In the data rows, the value 128 means zero.
Each row in the table below has a label, given by one hidden rule.
[137 133 121 129 144 112 129 149 115 108 109 140 129 134 121 114] 3
[142 129 122 150 138 112 125 127 120 117 142 128 115 140  92 126] 2
[163 135  88  79 178 145 123 110  93  63 121 163 120  97 127  98] 0
[194 129 106  70 181 184 127  58 104 105 121 171 132  78 119  60] 0
[ 86 148 172 142  67 105 138 183 143 177 125  78 135 169 156 158] 1
[173 130 119  88 165 130 108  88 124  98 124 157 144  88 167 105] 3
[110 100 158 150 119 147 158 177 141 162 145  93 136 148 111 139] 3
[101 127 136 158 127  83 108 173 167 129 113 118 124 153 124 152] 1
[101 134 175 128  77 113 127 155 159 120 137  95 101 158 175 145] 1
[149 136 132  81 156 144 143 107  99 129 128 137 119 115 119  86] 3
[105 127 108 145 134  82 154 147 141 126 122  90 152 148 122 145] 2
[126 136  95 112 152 114 115 127 102 106 102 158 123 113  96 135] 2
[ 68 119 154 157  85  85  96 185 156 139 111  98 128 158 161 172] 1
[ 99  93 112 158 142 124 147 131 113 129 125 110 149 129 123 138] 0
[115 151 127 131 144  87 123 129 143  99  68 121  94 133 149 125] 1
[134 100 105 135 146 143  90 100 129  90 119 154 147 114 107 105] 0
[111 135 106 103 157 119 118 122 112 120 139 152 136 114 139 139] 2
[ 94  98 141 138 112  86 115 150 128 163 134 108 142 145 174 154] 3
[200 175  97  40 152 188 141  60  89 126 135 190 101  77  92  57] 0
[ 97 124 162 149  97  98 139 146 139 147 137 117 127 174 148 166] 1
[130  96  96 106 138 100 127 147 113 129 133 144 139 124 121 165] 2
[144 159 182 156 110 140 128 149 149 148 130  88 119 151 143 144] 3
[159 111 118 104 145 130 118 110 128 103 126 151 150  88 123 121] 0
[115 127 126 128 132 131 109 128 104 115 123 147 141 120 149 141] 0
[111 130 196 153  78 114 131 187 171 180 142  81 102 158 117 153] 3
[117 125  90 151 138 112 132 148 138 127  85 152 143  93 101 110] 2
[104 148 148 148 108 137 130 158 152 172 148  91 125 158 139 159] 1
[108 153 183 148  79 173 177 152 166 155 133 115  93 206 169 117] 3
[161  80 100 114 146 151 141 126 133  85 129 162 137 109  86 126] 0
[205 164 112  76 171 211 121  73  61  92 122 193 138  75  69  65] 0
[157 162  85 125 134 134  81 108 140 110 100 123 121 105 107 121] 2
[ 96 119 106 154 137  59  84 137 153 110  62 106 114 127 162 142] 1
[113 113 145 147 128 115 109 123 176 119  97  83 155 135 137 141] 1
[207 176 119  58 213 205 123  69  88  89 114 177 129  66 102  73] 0
[119 111  98 176 148  84 138 139 181 128 131 144 147 125 129 136] 0
[ 95 144 179 135 102 171 141 141 162 148 163 102  73 184 144 133] 3
[156 137  92  85 166 123 124 105 140  90 147 166 120  80 100 104] 0
[169 146  95  82 156 137 123  80  82 124 119 165 147 102  72  97] 2
[114 134  92 118 142 115 113 134 136 118 123 149  95 119 136 129] 2
[ 83 130 155 159  84  92 103 164 162 158 133  83  85 171 149 169] 1
[ 99 113 150 154  85 125 131 128 142 166 158 115 184 124 112 149] 2
[112 127 180 155  83 135 144 166 140 191 149 101  97 169 171 144] 3
[101 113 189 153  88 118 147 155 171 165 150  70 126 158 131 165] 1
[120 119 118 134 124  68 114 134 133 103 126 164 135 124 159 126] 3
[137 113 132 128 152 126 146  99 135 139 144 142 145 114 120 121] 3
[ 99 103 130 144 110 139 128 150 122 129 150 117 172 146  84 154] 2
[106 112 120 159 114  89  93 175 150 108  80 126 130 134 182 148] 1
[104 128 169 148  73 117 157 138 126 159 142  94 148 144 141 143] 1
[147 154 119  98 155 136 145  92  78 118 143 134 148 102 118 106] 0
[123 115 123 105 165 166 148  94  93 109 144 130 169  94  83 130] 0
[131 121  84 111 152 142 114 132 130 113 108 155 127  99 106 108] 2
[156 135  65 113 174 180 148 106  81 140 142 151 124 102 108  96] 0
[147 139 115 127 144 144 135 130 137 114 125 117 154 122 128 140] 2
[120 145 211 124  76 171 141 131 137 178 163  90 111 187  98 150] 1
[150 144 116 100 132 116 147 116 134 104 144 166 139 115 111 115] 0
[118 121 168 130 107 113 149 145 151 149 139 128 136 139  90 152] 3
[114 137 184 149  91 143 158 151 138 155 155 131 132 158 159 153] 3
[160 130 103 119 139 149 136 101 133 109 102 144 131 104 122 119] 2
[142 129 112 129 142  74 142 135 130 127 129 119 141 114  70 144] 2
[ 99 152 180 122  63 157 137 155 129 160 132  91  65 165 130 124] 1
[111 114 124 125 111  68 114 154 132 151  94 137 114 138 197 146] 3
[104  98 156 174  81  95 119 179 151 139 107  69 117 178 144 143] 1
[118 111 133 159 154 112 127 143 141 153 112 135 138 126 166 121] 3
[105 173 183 138  80 182 134 125 116 155 173  85  96 179 135 136] 2
[116 102  99 153 131  90  83 167 175 126 115 146  93 124 150 145] 1
[156 139 107  95 173 114 121  86 106  74 122 141 139  88 132  98] 0
[ 86 127 156 160 101  81 123 169 148 112  63 102 107 175 185 157] 1
[122 120 109 146 138 117 113 149  86 138 116 138 154 115 127 146] 2
[130 147  94 118 138 123 130 118 148  97 111 132 131 108 144 120] 2
[ 80 162 174 165  80 104 141 186 169 186 125  95 105 182 159 154] 1
[184 164  90  75 175 185 136  69  72  84 169 160 120  95 119  64] 0
[ 86  98 128 138 110  95 116 156 154 139 145 131 117 155 133 146] 1
[ 92 100 128 161 115  90 105 148 155 129 126 101 130 147 208 165] 1
[171 118  95 111 160 136 122 111  86 124 118 140 128 111 117 103] 0
[145 118 109 111 137 134 137 131 159 131 119 136 128 125 108 138] 2
[ 83 118 111 127 124  54  94 163 122 128  81 125 101 148 205 156] 1
[110 114 140 148 142 128 131 128 105  99 112 113 136  81 146 136] 0
Which label does each new row get?
[ 96  81 121 144 111  99 114 148 160 137 107 135 139 108 156 146] -> 3
[166 137  94 124 139 139 156 121 122 118 146 138 132 104  92 125] -> 2
[125 147  83 130 161 108 115 142 116  99 117 154 129 115 159 124] -> 2
[ 85  81 129 177 134  87 112 161 160 135  73 117 130 130 149 136] -> 3
[ 84 142 149 148 112 141 130 142 147 168 124  75 119 155 158 160] -> 1
[156  98  95  90 152 126 109 119 115 126 113 148 131  92 115 124] -> 0
[135  89 126 126 140 123 167 133  81 114 141 158 155 113  88 138] -> 3
[107 122 160 131 122 122 125 140 159 142 133 141 136 132 142 161] -> 3
[ 97 136 110 148 153 107  95 137 123 133 139 124 136 132  94 144] -> 2
[148 113 109 118 141 122 136 113 119 115 148 160 148  87 107 111] -> 0
[111 108 160 193  91  81 169 160 157 157 123 116 116 132 148 172] -> 3
[129 141 172 169  95 149 152 145 125 148 163 127 141 149 122 127] -> 3
[153  93 116  95 156 134 140 113 115  91 132 164 130 102  99  87] -> 3
[101 153 170 141  85 174 113 147 145 162 170 131 115 173 105 151] -> 2
[ 95 114 110 133 141 146 154 128 120 130 121 154 137 110 123 166] -> 2
[168 157  92  57 160 197 131  52  75  66 146 166 128  71  94  56] -> 0
[130 145 189 145  80 163 152 141 126 141 166 137 112 181 146 153] -> 3
[154 106 100  86 141 153 137  93  99 132 183 134 154 107  85 122] -> 2
[159 113  97 118 151 111 118 114  98  82  96 134 137  98 142  82] -> 0
[ 92 116 142 153 120 101 112 148 167 131 106  92 153 152 145 159] -> 1
[192 153  96  72 200 184 101  32  56  58 127 207  94  61 142  13] -> 0
[ 93 121 137 182 118  98 141 155 142 185 128  79 129 138 151 162] -> 1
[ 99 161 192 201  75 142 150 136 128 213 178  64 120 176 104 157] -> 1
[135 113 138 140 146 117 160  96 136 118 114 138 152 123  87 159] -> 1
[ 92 105 126 162  94  84 133 163 128 153 110 133 122 132 154 140] -> 3
[ 78 148 163 158 111  86 117 161 139 126 118  69 118 167 174 158] -> 1
[ 99 135 168 171  89 124 146 163 115 192 144  90 111 191 149 160] -> 1
[153 136 117 113 122 145 101 108 112  81  87 158 118 110 129  93] -> 0
[187 138  90  68 166 175 106  57 150  68 100 167 111  83 117  46] -> 0
[159 136 100  50 165 157  99  75  92  97 149 174 142  91  93  53] -> 0
[201 167  95  48 191 154 116  43  82  76 126 175 102  75 119  27] -> 0
[112 102 142 141 100  99 105 144 160 116 103 105 109 148 155 137] -> 1
